[[48.3 29.2]
 [35.8 42.2]
 [34.7 43.9]
 [37.2 40.3]]
=>
[[48.3 35.8 34.7 37.2]
 [29.2 42.2 43.9 40.3]]

[[ 50.7 -49.9  50.4]
 [ 48.2  51.8  50.6]
 [-51.8 -52.4 -50.0]
 [ 49.9  53.3  50.1]
 [-50.5 -53.2 -48.5]
 [ 51.7 -53.9  50.3]
 [-50.3 -52.2 -50.9]
 [ 47.2  53.0  51.7]]
=>
[[ 50.7  48.2 -51.8  49.9 -50.5  51.7 -50.3  47.2]
 [-49.9  51.8 -52.4  53.3 -53.2 -53.9 -52.2  53.0]
 [ 50.4  50.6 -50.0  50.1 -48.5  50.3 -50.9  51.7]]

[[-11.5  39.0   4.8  45.7  39.1  20.2   7.4  15.5  -4.0 -16.2  27.5 -12.9
   15.4]
 [ -1.7 -10.6 -29.3  -5.3  -0.2   4.9   4.7   1.7   5.0  11.1  13.0 -12.7
  -39.5]
 [-15.7  23.9   0.9  41.9  22.7  24.4   9.8  16.2 -17.1  -3.6  29.3 -19.2
    0.9]]
=>
[[-11.5  -1.7 -15.7]
 [ 39.0 -10.6  23.9]
 [  4.8 -29.3   0.9]
 [ 45.7  -5.3  41.9]
 [ 39.1  -0.2  22.7]
 [ 20.2   4.9  24.4]
 [  7.4   4.7   9.8]
 [ 15.5   1.7  16.2]
 [ -4.0   5.0 -17.1]
 [-16.2  11.1  -3.6]
 [ 27.5  13.0  29.3]
 [-12.9 -12.7 -19.2]
 [ 15.4 -39.5   0.9]]

[[-21.4  44.3  45.2 -21.9  -9.4   7.3]
 [ 21.2 -44.9 -45.9  21.7   9.6  -7.2]
 [ 43.3 -23.7 -22.1  43.1  18.1  14.4]
 [ 43.4 -21.7 -20.0  43.2  19.8  16.2]
 [-19.8  42.5  43.4 -20.2  -6.7   8.7]
 [ 40.5 -19.3 -17.6  40.3  15.6  15.4]
 [ 20.7 -44.3 -45.3  21.2   9.0  -7.5]
 [ 42.5 -21.2 -19.7  42.3  20.0  16.4]
 [  5.4   4.4   5.2   5.1  -2.2   2.3]
 [-19.5  42.5  43.4 -19.9  -6.9   8.9]
 [ 43.2 -21.3 -19.6  43.0  17.9  15.3]]
=>
[[-21.4  21.2  43.3  43.4 -19.8  40.5  20.7  42.5   5.4 -19.5  43.2]
 [ 44.3 -44.9 -23.7 -21.7  42.5 -19.3 -44.3 -21.2   4.4  42.5 -21.3]
 [ 45.2 -45.9 -22.1 -20.0  43.4 -17.6 -45.3 -19.7   5.2  43.4 -19.6]
 [-21.9  21.7  43.1  43.2 -20.2  40.3  21.2  42.3   5.1 -19.9  43.0]
 [ -9.4   9.6  18.1  19.8  -6.7  15.6   9.0  20.0  -2.2  -6.9  17.9]
 [  7.3  -7.2  14.4  16.2   8.7  15.4  -7.5  16.4   2.3   8.9  15.3]]

[[ -7.0  48.5   5.3 -11.0  22.5   3.3  19.0  14.3]
 [ -7.1  28.3  17.5 -14.4  22.0  17.9   1.7  16.2]
 [ -6.9  46.3   0.9  -3.4  11.8  17.5  14.5  10.7]]
=>
[[ -7.0  -7.1  -6.9]
 [ 48.5  28.3  46.3]
 [  5.3  17.5   0.9]
 [-11.0 -14.4  -3.4]
 [ 22.5  22.0  11.8]
 [  3.3  17.9  17.5]
 [ 19.0   1.7  14.5]
 [ 14.3  16.2  10.7]]

[[-26.7 -12.1   8.4]
 [ 25.7  11.2  -9.1]
 [-25.6 -11.8   8.7]
 [ 56.0  24.5  20.0]]
=>
[[-26.7  25.7 -25.6  56.0]
 [-12.1  11.2 -11.8  24.5]
 [  8.4  -9.1   8.7  20.0]]

[[  2.5   0.0  -5.3  -4.6  -4.9  -1.0 -23.4   8.9  -5.0   2.0  -0.5 -22.6
  -10.2  14.1]
 [  3.1  -9.3  -8.5  -4.6  -4.9   1.0 -25.1   7.8  -5.0   2.0  -0.5  -8.5
  -19.4  14.1]
 [  4.0  21.9  -5.3  -4.6  -4.9  -8.5 -40.6   7.8 -10.9   2.0  -4.0 -22.6
  -18.2  14.1]]
=>
[[  2.5   3.1   4.0]
 [  0.0  -9.3  21.9]
 [ -5.3  -8.5  -5.3]
 [ -4.6  -4.6  -4.6]
 [ -4.9  -4.9  -4.9]
 [ -1.0   1.0  -8.5]
 [-23.4 -25.1 -40.6]
 [  8.9   7.8   7.8]
 [ -5.0  -5.0 -10.9]
 [  2.0   2.0   2.0]
 [ -0.5  -0.5  -4.0]
 [-22.6  -8.5 -22.6]
 [-10.2 -19.4 -18.2]
 [ 14.1  14.1  14.1]]

[[ -1.2 -26.5  -0.6   8.2]
 [ -2.3 -15.7  -0.6   2.8]
 [ -1.2 -15.7  -0.6  22.9]
 [ -7.7 -15.0  -0.6  -3.1]
 [ -1.2  -0.7  -0.6   1.2]
 [ -1.2 -44.9  -0.6   2.8]
 [  2.3 -37.5   1.7   2.8]
 [ -1.2 -15.7  -0.6   2.8]
 [ -1.2 -15.7  -0.6   2.8]
 [  1.6 -15.7  -0.6   2.8]
 [ -1.2 -17.1  -0.6   2.8]
 [  4.3 -15.7  -0.6   2.8]]
=>
[[ -1.2  -2.3  -1.2  -7.7  -1.2  -1.2   2.3  -1.2  -1.2   1.6  -1.2   4.3]
 [-26.5 -15.7 -15.7 -15.0  -0.7 -44.9 -37.5 -15.7 -15.7 -15.7 -17.1 -15.7]
 [ -0.6  -0.6  -0.6  -0.6  -0.6  -0.6   1.7  -0.6  -0.6  -0.6  -0.6  -0.6]
 [  8.2   2.8  22.9  -3.1   1.2   2.8   2.8   2.8   2.8   2.8   2.8   2.8]]
---
[[-27.3 -25.3  52.5  23.0  18.6]
 [-22.9 -20.8  47.3  18.2  17.6]
 [-26.0 -24.2  49.9  21.8  17.3]
 [ 52.2  53.3 -24.7 -11.3   8.4]]
=>
[[-22.9 -20.8  47.3]
 [-26.0 -24.2  49.9]]

[[ 15.8  -9.8  -7.0 -11.2]
 [ -7.9 -51.0 -14.9   5.4]
 [-21.3  29.5   5.0 -12.9]]
=>
[[ -7.9 -51.0 -14.9]
 [-21.3  29.5   5.0]]

[[ 16.2 -10.6 -30.0  20.0]
 [ 44.0 -36.5  -6.9  24.0]
 [ 33.6 -42.7  -9.4  23.6]]
=>
[[ 44.0 -36.5  -6.9]
 [ 33.6 -42.7  -9.4]]

[[-32.8 -39.4  39.9 -38.2]
 [-18.7  30.8  39.5  -5.0]
 [-39.8 -38.2 -38.4 -39.6]
 [ 41.1  37.8  38.6  39.5]]
=>
[[-18.7  30.8  39.5]
 [-39.8 -38.2 -38.4]]

[[ 1.5  1.0  3.9 44.9]
 [-2.0 16.6 52.4  9.4]
 [ 1.4 -1.4  5.4 46.0]
 [ 2.1 -0.1  5.8 56.3]]
=>
[[-2.0 16.6 52.4]
 [ 1.4 -1.4  5.4]]

[[ 19.2 -41.1 -42.0  19.7   8.8]
 [ 43.0 -22.4 -20.8  42.8  18.7]
 [ 42.6 -22.4 -20.8  42.4  18.2]
 [ 42.2 -22.5 -20.9  42.0  18.4]
 [ 19.8 -41.7 -42.6  20.2   8.8]]
=>
[[ 43.0 -22.4 -20.8]
 [ 42.6 -22.4 -20.8]]

[[ 48.9  31.8  -4.9]
 [  0.7  19.8  23.7]
 [ -8.1   1.1 -17.5]]
=>
[[  0.7  19.8  23.7]
 [ -8.1   1.1 -17.5]]

[[ 11.6  12.4  -1.8  28.3]
 [ 14.1  13.0 -24.1  27.7]
 [ 36.0  35.5  -1.4   5.4]
 [ -8.5 -10.9 -17.0  49.6]]
=>
[[ 14.1  13.0 -24.1]
 [ 36.0  35.5  -1.4]]
